One turn or mirror swaps these rows in pairs. Which row does each one swap with?
The rows were stretched afterwards, more along some directions than others.
k295: [  5  16  -8  -2  11  14 -12   3   6   1 -11  -5 -24   6  13 -13   1 -11]
k746: [ 10  -6   9  -6 -14   0   0   9 -21  20 -13   3 -32  -5   2  26   1  -8]
k757: [-16   1  -9  -5  23  -7  -3 -14   7   9 -13  30 -29  12  20  -8  26  -5]
k568: [  8  -6  -6   1   0   4  13  -1 -18  -4 -19   6 -14 -16  -3  13 -18 -29]
k641: [  5  11  -3   6 -24  -5 -13  -4  -4  -5   6  19  -5  -2   1  -2 -13   1]
k496: [  2  -1  15  -3  28   8  14 -28  11   1   5   2  26  19  11 -31  -9  27]
k145: [-12  -7   9  -2  33  -2   2 -22  12  13  -4  -7   0  19  25 -28  40  19]
k224: [-11  -1   4  11   5 -12   1   0   3  10  12 -19 -26   9  28   6 -11   4]
k850: [  0  -5  19 -18 -15   7  12 -27 -22   8 -23  20  25 -16  -4   4  -5   9]
k954: [-17   3  14 -11 -14  -7  -3 -17 -22   7 -17   6 -10  -1   6  -2  18  10]
k274: [  6   3   9  -4 -10   8 -16   6   8  13   1  -9  -3   0   0  18  -2  -8]
k164: [-19 -12   4  -8   5 -21 -28 -21   6  19  -1  20 -45  15  35   6  31   6]
k755: [  2 -31  15   5  11 -13  -4 -25  -5  18  18   5 -27  -1  15  28  -2  19]
k528: [ -1  21  22   0  17   6   8   5 -27  -4  -8  29  25  -5  -5 -22 -18  -6]
k723: [  8 -15   6 -11   6  -1   5 -12 -23   4  10  34   7  -6  -6  25   0   3]
k401: [-11  -7  29 -13 -11   7  -1 -34 -12  12 -27  25   7  -6  -2   0   6  11]
k10: [ 10   5  -5  13  -3   6 -16   5   3   7   1 -15 -14  -6  -5  19 -30  -3]
k841: [-12  15   3  12  20 -17  -1   8  16  11   8  -7 -24  30  13 -35  14   4]
k332: [  7 -11   3  -2  12  21   7 -27  19 -11  17 -14  29  14  12 -12 -13  25]
k644: [ 13 -13   1  -7  14   5  13 -22 -20  -9  14  19  27  -4 -11   8 -24  10]
k407: [ -1  15   0 -13  -8  15   0   9 -13  -3 -29  22  21  -9  -7 -23   8 -15]
k313: [ -7   6  14   1  11   5 -20  -1   5  24 -15   9  -9  20   3 -10  17   6]
k34: [  5  -4  -7   4   9  15   6 -25  27  -8  -4 -16  32  17   8 -28 -13  -1]
k535: [  3  12   1   5 -12   7 -13  16  -9   6 -12   5  -5  -4 -11  15 -26  -7]
k575: [ -1  14   3   0  -1  17 -10 -10  -4   8 -23  17   5  -7 -15  -4 -28 -14]
k745: [-15  10   4   3  -4  -7 -21  17   1  12 -17 -10 -31  18  10  -6  -3 -15]
k790: [  7   2  12  -4  -2  14   1  -9   8  -6   9 -24  31  14  -3 -21 -15   2]
k137: [ -6  -7  -2   7  22  -3 -10 -18  -3   2  -3   9 -24  17  18   4   2 -20]
k908: [ -8  -1   8   3 -18  -5  -8   1   8  16   1 -19 -46   8  14   3   8   3]
k94: [-16   5  -5  -7 -29 -11 -30  -3   6   9   4  -4 -25  25  24   4  40  14]
k129: [  6  20  -1  -1   3   0  17   2 -19   3 -11  23 -16   9   2 -15  -5 -12]
k799: [ -1  22  -1   5  -3   9 -18  25   1   6  -3  -2  -5   3  -6 -10 -16 -16]
k213: [-12  16 -10  10  20   5   3 -12  31   2   7  -9  -7  33  21 -42  -2   6]
k689: [-28   3  25  -2   1 -20 -25 -12  -5  25 -13  10 -46   5  18  -6  43  11]
k260: [  6 -28  -3  13  29  10 -12 -21  24  12   8 -18 -27   9  31  14  12  10]
k935: [  4  36  16  -9 -17   1 -17  22 -16   4 -15   4 -28  -5   2 -20  -9 -12]
k803: [ -6  10  -7   7 -11  -5  -9  18  -3   2  -9 -19 -48   1   5  15 -18  -8]
k470: [ 11   6  27 -17 -32  -1 -23  18 -28   9  -8   2  -3 -10  -5  26  -6   4]
k178: [ -1  -1  34 -28 -13   7  -1 -23 -31   5 -15  12  10 -14   4   4   2   9]
k531: [ -4  37   0   3 -13  -6 -28  17  -9  18 -22  -6 -54  15   8  -5 -12 -28]
k665: [ -2  -8  27 -20  -6  -2  -8 -37 -15  13 -10   8  19 -11   7  -5  17  10]
k85: [ -5  11   1  20  23  15  -6 -12  11   4 -17  -9 -29   8  17 -15  -7  -8]
k239: [  6 -23  -3  -4  -9 -16  -8 -14 -19   1  21  12  -3 -14   5  27   5   9]
k318: [  4  13  26 -10 -11   7 -14  10 -12  14 -19   1 -22 -10  -8  19 -18   5]
k814: [  5 -34   7  -5  27  -4  12 -37   2   2  -1  36  12  -5   6  17   8  10]
k355: [ 17 -30  11 -12 -14 -14  -5 -15 -18   3  26 -15   5 -15   5  50   4  20]
k737: [  0  -9   3   6  24   4  11 -16  -3 -11 -14  23  17  -5   4 -20   0 -20]
k854: [  7 -31   9   1  14  -4  -5 -27   9   5  11  19   8  -6  20  21  -2   5]
k642: [  7 -22   0  -4   8  -7  -2 -19 -12   3  21  30  -6  -6   9  31  -6  15]
k454: [ 11 -16  -5   1  -1   3   5  -7  -1 -12  19  -8  -7 -16  15   9 -20   7]

k535 is swapped with k642
k85 is swapped with k129
k260 is swapped with k746
k10 is swapped with k723
k224 is swapped with k94

